(6 1 6 6 2 4 8 5 4 5 3 3 0 3 5 6 6 0 2 4 4 6 3 3 6 3 2 4 5 4 6 4 5 5 7) 0
(4 6 4 5 5 2 5 2 5 4 7 8 6 5 4 5 2 8 7 6 8 5 3 5 2 5 4 3 5 4 4 4 4 3 4) 1
(4 3 7 3 5 6 3 6 5 4 2 2 5 4 2 4 7 2 1 3 2 3 6 3 9 4 3 4 5 4 4 5 6 7 4) 1
(6 3 6 6 2 6 7 5 2 5 2 4 3 5 5 6 3 3 4 5 1 6 6 4 8 3 4 4 3 5 6 4 7 8 6) 1
(3 3 3 1 5 3 4 3 6 2 5 5 9 2 2 6 4 4 8 5 3 4 5 7 6 5 6 5 6 5 3 7 6 3 2) 2
(5 6 4 3 7 3 1 5 6 4 4 5 8 3 3 3 7 5 4 3 9 3 3 4 2 4 4 5 5 3 4 6 3 1 2) 3
(5 7 2 6 6 6 2 5 4 7 4 1 3 4 6 2 8 5 4 5 5 4 5 4 3 6 7 6 2 5 4 4 2 2 7) 1
(7 6 3 8 6 4 2 4 5 6 5 3 4 2 6 3 4 4 6 4 9 4 5 2 1 6 7 6 1 2 5 4 2 0 6) 1
(3 7 3 4 7 3 3 6 8 5 8 7 6 7 3 3 4 5 3 5 7 3 4 6 4 5 4 4 8 4 3 4 2 3 2) 0
(4 5 3 3 6 3 2 5 7 5 6 5 7 3 3 4 6 5 4 2 9 2 3 3 2 5 5 5 5 3 3 6 3 2 2) 3
(4 6 2 3 4 5 4 4 5 5 7 6 4 6 4 4 5 8 8 8 5 7 2 7 2 5 5 7 6 6 5 4 3 4 5) 1
(4 3 8 4 3 4 6 4 4 3 3 5 5 2 5 7 3 4 2 3 3 4 6 5 9 3 3 2 5 4 5 5 7 8 4) 1
(2 6 4 4 8 6 3 4 8 5 5 5 5 6 2 3 3 5 2 2 6 1 6 3 3 6 4 3 5 2 3 5 2 3 5) 2
(5 2 5 5 1 4 7 6 6 5 4 2 1 5 4 5 3 3 3 6 1 6 5 6 6 3 3 5 8 6 2 3 6 7 7) 0
(5 3 1 7 2 3 7 4 2 6 7 4 5 5 4 2 3 4 6 6 6 7 3 3 6 4 4 6 6 7 5 4 4 8 3) 3
(6 6 3 5 6 7 2 6 5 5 3 0 2 6 5 2 9 2 4 5 2 4 6 4 5 6 6 7 5 5 5 5 4 4 7) 1
(7 7 6 8 4 4 2 6 3 7 5 4 2 5 6 3 7 5 2 5 8 5 3 3 1 3 4 6 3 4 4 6 4 5 4) 2
(6 4 3 1 5 3 2 4 8 4 5 5 7 2 2 3 8 2 4 4 7 4 3 3 5 5 5 6 6 3 2 6 4 2 3) 0
(5 5 4 6 6 4 2 4 7 4 3 3 6 2 4 4 6 3 3 1 8 3 5 3 5 6 5 5 3 2 3 4 4 3 2) 1
(3 3 7 3 2 4 7 5 4 2 5 9 5 4 2 6 3 5 5 4 2 5 4 6 6 2 3 3 7 6 4 5 6 7 4) 1
(4 2 4 5 1 2 4 6 7 6 6 3 1 5 4 5 5 1 4 7 3 4 3 7 8 4 4 3 9 4 3 4 5 6 4) 0
(6 4 4 3 3 6 6 1 4 2 2 5 8 3 6 5 4 6 6 4 0 5 6 5 4 4 6 8 2 7 6 4 7 6 5) 0
(3 4 5 3 6 4 0 6 4 6 7 4 1 6 6 5 5 4 5 6 5 4 2 6 7 5 7 4 4 2 5 2 3 1 4) 2
(4 4 4 4 3 5 8 3 3 4 6 8 3 6 7 6 1 6 8 6 3 7 4 6 4 4 4 4 4 6 6 2 6 6 5) 1
(6 4 5 6 4 6 5 6 2 4 3 1 2 6 5 4 7 3 3 5 0 5 6 6 7 4 5 5 4 6 6 3 6 7 7) 1
(5 6 2 0 5 4 5 6 6 5 6 7 4 5 3 4 6 5 3 5 7 4 3 3 5 4 4 6 7 4 4 5 3 2 3) 0
(4 6 7 4 7 5 0 3 8 4 3 5 6 5 5 6 5 5 2 4 6 2 6 5 2 4 5 4 4 1 4 3 4 1 3) 3
(5 5 3 4 5 1 1 4 5 5 4 5 8 0 5 4 9 3 5 5 7 5 5 6 4 4 5 5 5 5 3 7 6 5 1) 2
(5 4 5 4 3 6 7 6 2 3 2 3 2 5 6 6 2 3 7 3 0 6 4 6 6 3 5 4 3 7 5 5 5 5 7) 3
(4 6 4 4 7 5 4 1 2 4 4 5 8 4 8 5 3 6 8 5 2 4 7 6 4 6 7 6 2 6 5 4 5 5 4) 0
(3 4 5 5 6 5 2 2 8 6 8 6 7 5 3 3 7 5 2 5 7 3 5 3 4 5 5 6 5 2 3 3 4 4 3) 3
(5 7 4 2 8 5 4 7 4 4 2 5 5 2 3 4 5 4 7 1 8 4 4 5 3 4 3 2 5 4 4 8 3 1 4) 3
(5 3 6 4 2 4 8 5 2 3 5 6 3 6 4 6 2 5 5 6 0 5 4 7 7 3 3 4 5 6 6 4 6 8 5) 1
(5 7 3 3 6 4 3 4 5 4 4 5 9 4 4 3 6 6 5 2 7 3 7 4 3 5 5 4 4 4 4 6 1 3 6) 0
(3 8 4 3 7 5 1 4 7 5 5 8 9 5 4 4 5 7 3 4 7 2 5 4 1 5 5 5 4 4 4 5 4 4 1) 0
(3 6 4 4 5 3 4 4 6 4 7 8 9 3 3 5 3 6 5 4 9 5 2 4 2 5 4 3 6 3 3 5 4 2 2) 1
(6 5 3 8 5 5 4 5 4 7 3 1 3 3 7 4 6 4 5 4 7 4 4 2 2 7 6 5 2 3 4 4 4 3 7) 1
(4 4 5 3 4 2 5 3 6 4 6 9 8 4 4 6 1 7 6 4 7 6 3 5 3 3 3 3 6 5 4 4 4 3 3) 1
(6 8 3 2 5 4 6 8 3 3 1 4 3 4 5 6 4 4 8 2 4 5 4 6 5 3 3 2 4 6 4 8 4 2 6) 3
(3 4 3 0 7 5 4 2 8 4 5 5 9 4 2 5 3 5 5 2 5 2 6 5 4 5 5 4 6 3 2 6 4 3 5) 2
(6 6 4 2 4 3 6 8 2 2 1 3 3 4 5 5 4 5 8 2 3 5 4 5 5 4 3 3 4 6 4 7 3 2 5) 3
(4 2 7 6 5 5 4 4 4 3 2 2 5 3 5 6 3 1 2 1 6 3 6 2 7 4 4 1 4 2 4 6 7 6 3) 1
(4 2 4 5 3 2 4 6 7 5 4 1 2 2 2 4 7 0 4 5 7 5 3 3 8 5 5 2 6 3 3 6 3 2 5) 0
(4 5 5 1 5 5 5 7 5 4 5 6 6 7 3 4 7 6 3 5 2 5 4 7 6 4 4 5 8 8 4 5 5 7 4) 1
(6 6 3 0 4 6 7 7 4 5 6 7 1 7 3 5 5 6 4 6 4 5 2 3 6 4 3 5 6 5 6 4 3 4 5) 0
(3 5 5 5 5 4 3 5 7 5 7 3 6 8 4 4 4 7 4 6 4 3 7 8 3 4 3 2 8 5 1 5 2 7 3) 0
(5 6 4 4 6 4 8 7 1 7 6 5 1 9 5 4 4 5 7 6 4 7 5 4 7 5 2 4 4 6 6 5 2 4 7) 0
(3 4 4 4 2 2 7 3 5 4 7 9 5 4 5 7 1 7 7 5 7 5 3 6 4 3 3 2 5 4 5 4 5 4 4) 1
(7 4 2 4 4 6 8 2 4 3 2 4 7 3 4 3 5 7 4 3 2 5 6 4 3 5 2 7 2 6 5 5 4 7 8) 0
(3 3 5 3 5 6 9 3 5 4 4 4 3 8 3 6 0 7 6 4 1 3 5 5 5 4 2 4 5 4 6 4 4 6 7) 2
(5 2 5 5 2 4 7 4 1 4 3 4 4 4 6 5 3 5 7 5 0 6 5 7 7 4 4 5 5 7 6 4 7 7 4) 2
(3 6 5 4 6 5 0 3 4 5 5 6 9 2 6 5 4 6 5 4 5 3 5 5 5 7 8 5 3 4 5 5 7 5 1) 0
(3 5 4 3 8 5 3 4 8 5 4 5 5 6 2 3 3 7 3 4 7 3 5 3 2 6 4 3 5 2 4 5 2 3 5) 2
(3 7 3 0 6 5 2 5 7 4 7 6 7 6 2 2 7 6 4 4 4 4 4 5 5 4 4 6 7 7 3 6 3 3 3) 1
(3 3 4 2 5 4 6 2 6 2 3 5 9 2 2 5 2 6 7 2 4 4 7 5 5 4 4 4 5 7 3 7 7 5 4) 2
(4 7 3 4 5 6 3 5 3 5 7 6 8 8 5 3 4 9 7 5 4 4 7 5 4 5 4 4 4 6 5 5 2 5 6) 0
(5 6 4 3 5 5 6 4 2 4 2 6 4 3 5 5 6 5 5 2 7 5 3 0 3 5 5 6 1 5 9 6 3 3 7) 0
(6 5 4 8 5 5 5 4 2 6 5 3 1 5 8 4 3 5 9 6 4 6 3 5 2 5 5 6 3 5 6 3 3 3 7) 1
(4 5 4 6 6 3 3 3 7 5 4 4 6 3 5 4 4 5 4 3 8 3 5 2 2 6 6 3 3 2 4 5 4 1 3) 1
(5 2 6 7 4 7 5 2 6 5 5 5 4 7 7 5 4 5 2 6 2 4 6 6 4 4 6 6 3 4 5 1 6 7 6) 3
(4 2 6 5 4 2 3 5 7 5 7 1 5 4 4 4 6 1 3 6 6 4 4 7 7 4 4 4 7 3 1 4 5 5 2) 0
(3 3 6 3 5 4 4 5 6 2 3 5 8 4 2 5 5 2 2 2 5 2 5 5 8 3 3 3 6 3 5 6 7 6 2) 1
(5 4 3 6 2 3 7 4 3 4 6 7 3 6 6 6 0 7 8 7 4 6 3 5 3 4 4 4 4 6 6 3 4 5 6) 1
(5 5 3 5 3 3 6 4 3 6 7 6 4 6 6 5 1 7 8 7 4 7 2 5 2 4 5 5 4 6 6 3 4 4 6) 1
(5 2 7 5 3 3 8 3 3 3 3 6 4 4 6 7 1 4 5 3 3 5 5 5 7 4 2 2 4 5 5 5 7 7 4) 1
(5 5 4 9 5 4 6 3 4 6 5 4 4 4 7 5 2 5 8 5 7 5 4 3 2 6 7 3 1 3 5 3 3 2 5) 1
(3 4 5 2 4 2 4 3 6 3 6 9 8 3 2 5 1 6 3 3 8 4 4 5 5 3 3 3 6 3 4 5 5 5 1) 1
(6 4 2 0 1 4 8 5 4 5 5 5 2 5 3 5 6 4 5 6 3 5 3 3 7 4 3 6 7 5 5 4 3 4 6) 0
(4 7 4 2 7 6 0 6 6 4 6 5 7 5 2 1 8 5 3 4 7 3 4 5 3 4 5 6 6 4 4 5 2 3 4) 1
(6 5 4 6 6 7 8 4 1 4 2 4 5 5 6 5 4 6 6 2 4 6 7 2 2 5 3 5 0 5 7 6 3 5 9) 0
(4 6 3 6 6 6 4 5 6 5 4 5 7 4 3 3 5 5 2 1 9 4 6 1 1 4 4 5 6 3 3 5 2 4 3) 2
(5 2 3 6 1 3 7 5 3 6 7 4 4 5 5 3 4 5 6 8 5 7 3 3 7 4 5 7 6 7 5 5 5 8 4) 3
(7 3 6 7 3 6 4 6 4 5 2 0 2 5 6 4 7 2 4 4 1 4 6 4 7 5 5 5 4 6 5 3 5 6 6) 1
(5 5 5 7 5 5 3 4 5 5 3 1 4 2 6 4 6 2 4 3 7 3 5 3 4 5 6 4 3 2 4 4 4 2 4) 1
(6 7 3 6 6 6 3 6 4 7 4 1 2 5 7 3 8 3 5 6 3 4 6 4 3 6 6 7 4 5 4 5 3 3 6) 1
(3 4 3 0 6 3 3 3 8 4 4 5 9 2 2 5 6 4 6 3 6 4 5 5 5 5 6 5 6 3 3 7 5 3 3) 2
(6 5 5 5 4 7 5 5 3 6 3 1 1 6 5 4 6 3 5 5 0 5 6 3 5 5 6 5 3 6 6 3 5 6 8) 1
(6 4 4 9 3 3 7 3 2 5 3 3 2 5 7 5 2 4 7 4 4 6 4 3 4 5 6 4 2 4 5 3 6 4 6) 1
(6 4 6 9 2 5 7 5 2 6 4 4 1 5 8 5 5 4 4 5 3 5 4 4 4 3 3 6 4 7 6 3 5 8 6) 2
(4 5 6 6 4 6 6 4 4 5 6 4 4 9 6 4 2 8 5 4 1 5 8 7 3 5 2 3 5 6 3 3 3 8 6) 0
(6 5 6 3 4 7 5 6 5 4 3 8 1 4 3 5 4 5 2 2 7 4 1 1 3 4 4 4 4 3 5 5 4 3 3) 0
(6 5 3 4 2 3 9 6 1 4 4 3 3 3 4 5 4 4 8 4 3 7 4 4 7 4 4 4 6 8 5 7 4 6 6) 3
(7 1 3 5 2 4 7 6 7 4 4 2 1 2 2 4 5 2 3 4 5 5 4 3 5 3 3 5 6 4 3 4 3 5 8) 0
(4 7 2 2 6 5 2 7 5 5 7 5 5 7 4 3 7 6 4 7 4 5 4 6 3 4 4 7 7 6 4 4 3 4 5) 1
(5 2 6 6 2 1 7 2 4 4 3 5 4 2 5 7 0 3 6 3 6 5 3 5 6 4 4 2 3 4 5 4 6 6 4) 1
(3 6 4 3 5 5 5 7 2 5 7 5 4 9 4 4 5 7 8 7 4 5 6 6 6 4 4 4 6 6 6 5 2 5 5) 0
(3 5 5 3 7 3 3 4 7 4 5 6 8 2 3 5 6 4 3 3 7 3 4 3 4 4 4 3 7 2 2 6 4 2 1) 1
(5 5 6 7 4 6 3 6 2 6 6 3 0 7 7 5 5 3 2 7 4 4 2 5 7 5 5 5 3 3 6 3 4 5 5) 2
(4 6 4 6 7 4 1 5 7 5 4 4 6 3 5 3 7 4 3 3 9 3 4 4 2 6 6 5 3 1 3 5 2 1 3) 1
(4 4 5 3 3 4 5 3 4 4 3 5 4 3 7 6 5 3 8 8 1 6 3 6 8 4 6 5 4 6 4 3 8 5 4) 2
(5 4 6 5 6 5 3 6 5 4 1 1 5 2 4 3 7 0 2 2 5 2 6 3 5 5 5 4 3 2 4 4 5 5 4) 1
(4 5 3 3 5 7 3 2 7 2 7 6 8 6 4 6 4 8 4 4 0 4 7 6 3 5 5 5 5 7 3 2 6 7 3) 0
(3 6 3 2 6 4 0 5 5 5 7 5 7 4 4 3 7 4 6 6 5 5 4 6 7 5 6 5 6 4 5 5 5 3 2) 0
(4 3 7 5 4 3 6 2 6 3 4 7 7 3 4 6 0 4 3 2 7 4 2 4 7 5 4 2 4 3 4 5 5 6 2) 1
(4 7 3 1 6 4 2 5 7 4 7 8 7 6 3 4 6 7 4 6 7 5 3 6 4 4 4 5 7 4 3 5 3 3 3) 1
(5 3 6 8 3 2 8 2 3 5 2 4 4 3 6 6 1 3 6 4 5 5 6 3 6 5 4 3 2 2 5 4 6 5 4) 1
(6 4 6 8 2 7 7 6 2 5 5 3 0 7 5 5 3 5 4 5 3 6 5 4 5 4 3 3 3 6 6 3 4 6 7) 2
(3 5 5 4 4 2 5 3 6 4 8 8 8 4 2 6 2 7 5 5 8 5 3 4 2 5 4 4 7 3 4 5 3 3 2) 1
(7 3 6 7 2 5 8 5 2 5 4 3 2 6 6 4 3 4 6 5 2 6 5 4 5 2 4 4 4 7 6 4 5 8 7) 2
(3 5 8 9 5 4 2 5 3 4 1 5 3 3 6 5 2 4 3 2 7 4 3 4 3 6 7 3 2 3 5 4 7 6 2) 0
(3 2 4 7 2 4 5 2 5 6 7 5 6 5 4 2 4 6 3 8 5 6 4 3 5 5 4 7 5 5 5 4 6 8 3) 3
(4 4 4 4 2 4 7 4 4 4 6 9 4 6 5 7 0 7 7 6 3 7 3 7 5 3 4 3 6 7 5 4 5 5 6) 1
(4 5 4 1 6 3 4 2 7 3 5 5 9 2 2 5 4 4 6 4 6 3 3 5 5 6 5 4 6 4 3 6 5 2 1) 2
(4 5 5 6 5 5 2 4 9 3 7 4 5 7 3 3 4 8 2 5 4 3 6 7 2 5 2 3 7 5 2 4 4 6 3) 0
(6 3 2 1 5 3 4 4 7 5 5 6 6 1 3 3 8 3 4 3 7 4 4 2 6 5 5 7 5 3 4 6 3 2 4) 0
(5 3 7 5 3 6 6 4 4 3 4 5 2 6 7 6 3 5 4 5 0 4 5 7 5 5 5 5 3 5 6 1 6 7 7) 3
(5 3 6 5 2 6 8 4 1 5 5 3 1 6 7 5 4 5 5 6 0 7 4 6 7 3 4 6 4 6 6 3 7 7 5) 3
(5 4 5 5 4 7 5 8 2 4 3 1 2 6 4 2 8 3 3 5 1 4 6 5 7 5 4 6 6 7 5 5 5 6 7) 1
(5 4 2 6 1 4 9 6 1 5 5 3 3 5 5 5 3 5 6 6 2 7 2 4 7 4 5 5 5 7 6 6 4 7 6) 3
(5 5 3 4 4 6 6 6 3 4 6 4 3 8 5 4 6 6 5 6 0 4 4 7 5 4 3 6 6 8 5 4 4 6 7) 1
(3 5 3 5 6 2 3 3 7 4 7 7 7 4 5 4 1 7 6 4 9 4 3 5 2 5 5 3 4 3 4 5 3 1 3) 1
(4 5 4 5 4 4 1 6 3 6 6 4 3 3 7 3 8 3 3 7 8 4 2 4 5 5 6 5 4 3 5 4 4 2 4) 2
(4 2 6 6 3 2 5 5 5 6 6 1 1 5 5 5 5 1 4 7 5 6 5 6 8 4 4 3 6 4 3 5 6 5 5) 0
(6 5 3 4 4 6 9 5 1 4 3 5 4 6 5 5 3 8 6 3 3 6 5 3 3 4 2 5 2 7 7 5 2 5 9) 0
(6 5 3 3 4 2 3 4 4 4 5 5 8 0 4 5 7 4 5 5 5 5 5 7 5 4 6 5 4 6 3 6 8 5 2) 2
(3 4 8 6 6 7 3 2 8 5 3 5 4 6 6 5 5 5 1 5 3 3 6 7 3 5 5 4 2 2 5 1 5 4 6) 3
(4 7 2 3 6 5 1 5 6 6 6 4 4 7 3 1 8 6 4 7 3 4 5 5 2 5 5 6 7 5 4 5 2 2 6) 1
(6 6 1 6 3 5 5 5 3 7 6 4 1 7 7 3 5 7 6 8 3 7 4 5 2 5 6 6 4 6 4 3 2 3 8) 1
(4 5 4 4 7 5 1 4 8 6 6 5 7 3 2 4 5 5 2 3 9 2 4 5 2 5 5 4 4 2 3 5 3 2 3) 3
(3 5 6 3 4 6 3 5 3 5 5 4 0 7 6 6 5 4 4 8 3 4 2 6 7 5 6 4 5 2 7 2 3 3 6) 2
(4 1 7 4 4 5 6 5 4 2 3 4 4 2 4 5 4 2 2 3 3 3 6 4 8 4 3 4 4 4 5 5 7 8 3) 1
(3 8 2 2 7 5 2 5 7 5 7 6 7 5 3 3 7 7 5 6 7 4 4 5 3 5 5 6 6 4 3 5 3 2 4) 1
(4 7 0 5 7 4 3 4 5 7 7 5 5 5 5 3 5 6 6 5 7 4 4 3 0 5 6 6 4 4 4 5 1 0 5) 1
(4 5 6 8 5 3 5 5 1 6 5 0 4 6 6 5 5 3 8 5 4 6 7 6 6 6 3 2 3 4 5 4 4 4 8) 0
(5 2 5 5 2 4 5 4 2 5 3 3 2 2 6 6 6 0 7 6 2 6 4 6 8 5 7 5 4 4 5 4 7 5 4) 0
(3 4 5 2 8 5 3 5 7 4 4 4 7 3 2 2 8 4 1 3 7 1 6 5 5 4 4 4 7 3 4 6 4 4 2) 1
(7 3 3 2 4 5 7 5 4 4 2 6 3 1 3 4 6 2 3 2 7 4 2 0 4 5 5 7 3 3 5 6 5 3 5) 0
(2 5 5 3 6 7 2 5 6 6 6 5 2 8 4 5 3 4 3 5 5 3 3 4 6 6 5 4 5 2 6 3 2 2 5) 2
(3 5 3 3 6 3 0 5 7 6 8 2 8 5 4 3 7 4 6 6 6 4 6 7 6 5 5 3 7 4 2 5 5 2 2) 0
(6 4 1 5 2 2 8 6 2 6 6 4 3 3 4 4 4 3 7 6 7 6 3 2 6 4 4 5 6 7 5 7 4 6 3) 3
(5 3 6 9 4 5 6 3 2 4 1 3 4 2 7 5 2 5 5 2 3 5 5 4 2 4 5 4 2 5 6 3 6 7 7) 0
(5 3 4 4 5 5 5 1 2 4 1 6 8 3 7 6 3 6 6 4 2 5 7 5 3 6 5 7 2 6 6 3 6 7 5) 0
(5 2 6 6 2 4 7 5 1 4 3 4 2 4 6 7 4 4 6 7 2 7 5 5 7 2 4 6 4 7 5 5 8 8 6) 2
(4 3 5 6 2 4 7 4 3 5 6 7 3 6 7 5 2 7 7 6 2 7 3 6 4 4 4 5 4 7 6 3 4 5 6) 1
(5 6 3 8 6 4 2 4 5 6 5 2 4 3 6 3 4 3 6 3 8 3 5 3 1 5 6 4 1 2 4 3 3 1 5) 1
(3 5 7 7 5 4 1 5 8 5 7 4 6 6 4 5 4 4 2 4 7 2 4 6 3 5 5 2 7 3 2 5 4 4 1) 0
(2 4 8 6 6 6 1 2 9 4 4 5 6 5 5 5 6 5 2 5 6 2 6 5 3 4 4 5 3 2 4 1 5 4 5) 3
(4 6 4 3 6 3 0 5 6 5 5 5 7 1 5 3 7 3 4 5 8 3 4 3 3 5 5 5 5 3 3 6 4 3 2) 2
(2 5 5 2 7 4 2 5 7 4 6 6 8 4 2 4 5 4 2 3 7 3 5 4 4 3 3 4 7 4 4 6 5 4 1) 1
(5 2 6 8 4 4 7 4 2 4 1 2 3 3 7 6 2 3 6 3 5 4 5 3 5 5 4 2 0 3 6 4 6 5 5) 1
(5 3 5 9 5 3 3 3 6 6 3 0 5 1 4 4 7 1 3 4 7 4 7 5 3 6 5 3 4 3 2 4 5 4 5) 0
(5 6 3 5 3 3 6 4 3 6 5 6 3 5 7 5 2 8 9 7 4 7 3 6 2 5 6 5 4 6 5 3 4 3 6) 1
(3 6 6 6 5 4 1 6 6 6 7 5 2 6 5 6 4 4 4 7 6 4 2 6 8 4 5 2 7 4 3 4 6 4 2) 0
(3 7 4 4 6 4 4 7 5 6 6 6 2 9 4 4 5 6 5 6 7 4 4 4 7 4 3 3 7 5 6 6 1 0 4) 0
(5 3 5 7 2 4 7 4 3 4 3 3 1 5 7 6 1 4 6 6 2 6 5 5 5 3 4 4 2 6 5 3 6 7 7) 1
(6 5 6 4 4 6 6 6 2 4 2 4 2 4 5 6 3 4 6 4 0 6 5 6 5 3 3 4 4 6 6 4 6 4 7) 3
(3 5 4 6 6 3 3 5 3 6 6 1 8 5 5 3 7 4 7 5 7 3 7 5 4 6 5 2 4 3 4 6 1 3 7) 0
(7 4 4 5 1 2 5 5 2 4 2 4 5 2 6 6 5 4 7 6 1 6 4 6 6 4 4 6 4 7 5 5 8 7 4) 2
(5 3 5 7 2 5 9 4 3 3 1 5 7 4 4 6 3 6 6 2 2 6 7 5 3 3 3 4 4 8 5 6 7 9 5) 2
(5 4 7 4 5 6 6 4 3 3 2 5 1 6 6 6 3 5 5 5 0 5 5 7 4 4 3 4 2 6 6 2 6 6 7) 3
(3 3 6 2 3 4 7 4 3 3 5 6 6 5 4 7 2 4 3 4 2 4 4 6 8 3 2 4 6 6 5 5 6 8 3) 1
(5 3 6 7 4 5 5 1 4 3 1 2 8 2 7 4 4 3 4 3 3 4 7 5 3 6 6 6 1 5 4 5 6 7 6) 0
(4 4 3 3 4 5 4 2 1 4 5 6 5 5 7 6 4 5 8 8 1 6 5 6 7 5 7 5 3 7 7 4 7 6 5) 0
(6 2 5 5 2 5 7 5 3 4 5 2 1 5 5 5 5 2 4 6 1 6 4 6 8 3 4 5 4 6 4 4 6 6 7) 0
(3 6 5 0 5 4 3 6 7 5 6 7 3 5 3 6 6 3 4 5 5 6 1 4 7 4 5 5 7 4 5 4 6 4 0) 0
(4 5 3 1 8 4 3 4 7 4 5 5 9 3 2 3 4 5 5 3 7 3 5 4 4 6 4 3 6 3 2 6 4 2 3) 2
(5 5 2 4 3 4 5 5 4 5 6 7 3 6 5 4 3 7 7 8 4 8 4 6 2 5 5 6 5 6 4 3 3 4 7) 1
(7 4 5 6 6 6 4 6 3 5 2 0 2 4 6 3 8 0 3 2 2 3 6 2 6 5 6 5 3 4 5 5 5 4 6) 1
(3 4 6 5 6 5 1 2 7 5 5 5 6 5 4 3 7 5 2 5 7 3 5 5 2 6 6 6 4 2 4 3 4 3 3) 3
(6 4 4 2 2 4 9 7 3 5 4 5 0 6 3 5 6 3 4 5 5 6 2 3 7 2 4 4 5 5 7 5 4 3 7) 0
(3 5 6 6 4 3 3 5 2 6 7 4 4 7 7 6 4 3 7 7 1 6 5 8 8 5 6 3 4 5 5 4 6 5 4) 0
(3 6 5 4 7 5 1 2 5 3 4 6 9 3 5 4 4 5 5 3 6 3 4 5 3 6 8 6 3 4 5 5 7 5 1) 0
(6 3 2 3 5 4 4 3 5 6 4 2 6 1 4 3 8 1 7 4 6 5 5 2 6 5 7 6 4 3 5 6 5 3 6) 0
(6 3 5 7 4 4 6 4 2 5 2 1 1 4 7 5 4 3 5 4 2 5 6 3 5 4 5 5 0 5 5 3 5 5 7) 1
(5 7 5 4 5 6 7 7 6 4 5 7 3 8 3 5 3 8 3 3 5 4 4 3 1 3 3 4 4 5 5 4 2 3 5) 0
(5 7 4 5 4 5 4 6 2 6 4 3 1 7 6 5 7 4 6 6 1 6 5 5 5 4 6 7 4 7 6 3 4 4 8) 1
(4 2 4 1 4 5 7 2 5 3 4 5 7 5 3 6 2 5 7 4 2 6 6 7 7 5 5 4 4 6 4 4 6 5 4) 2
(6 5 3 4 6 5 7 3 2 4 3 3 8 4 4 4 5 7 5 3 5 4 7 3 3 5 3 5 2 4 5 6 1 4 9) 0
(5 5 4 4 6 4 4 3 7 4 5 6 9 3 1 3 5 5 4 1 8 3 6 4 2 5 4 4 5 3 3 7 3 2 3) 2
(6 7 2 2 3 3 7 9 1 4 4 4 4 3 4 4 3 4 7 3 5 7 2 3 6 4 3 3 6 7 4 8 4 6 4) 3
(5 6 3 6 7 4 2 3 7 7 4 2 6 2 4 2 6 4 4 3 9 4 5 2 3 6 6 5 2 2 4 5 3 1 3) 1
(2 2 6 2 4 3 3 5 7 4 5 7 7 4 1 5 4 5 2 2 7 4 5 5 6 4 3 3 7 3 4 6 6 5 2) 1
(6 4 5 7 4 6 7 5 2 5 3 2 1 6 7 4 5 4 6 5 1 6 5 5 5 4 5 4 3 6 7 3 5 6 7) 1
(4 4 2 6 3 2 5 3 5 6 7 5 7 4 3 2 6 5 4 6 8 6 3 1 5 5 5 6 7 4 5 5 5 7 2) 3
(4 2 8 5 2 4 7 4 3 4 2 5 4 4 5 6 1 3 5 4 2 5 5 4 7 3 2 3 4 5 5 4 7 8 4) 1
(6 5 4 7 4 2 3 5 4 4 2 4 7 1 6 2 8 4 4 3 7 5 5 3 1 3 5 6 5 7 3 6 7 7 2) 2
(4 3 7 5 5 4 5 4 5 3 2 5 7 1 4 5 3 2 3 1 7 3 4 3 5 5 4 2 3 1 4 6 6 5 1) 1
(4 6 6 3 7 5 0 4 8 4 4 5 7 4 3 4 6 5 3 4 8 2 5 5 2 6 5 3 4 2 3 5 4 1 3) 3
(7 3 3 3 3 4 8 6 3 5 4 5 0 5 3 5 6 4 4 3 5 5 3 1 5 3 3 6 5 4 6 5 2 4 8) 0
(6 4 5 8 7 5 5 3 4 6 1 1 3 1 6 3 5 2 4 2 6 4 6 2 4 6 6 2 1 2 4 4 6 4 5) 1
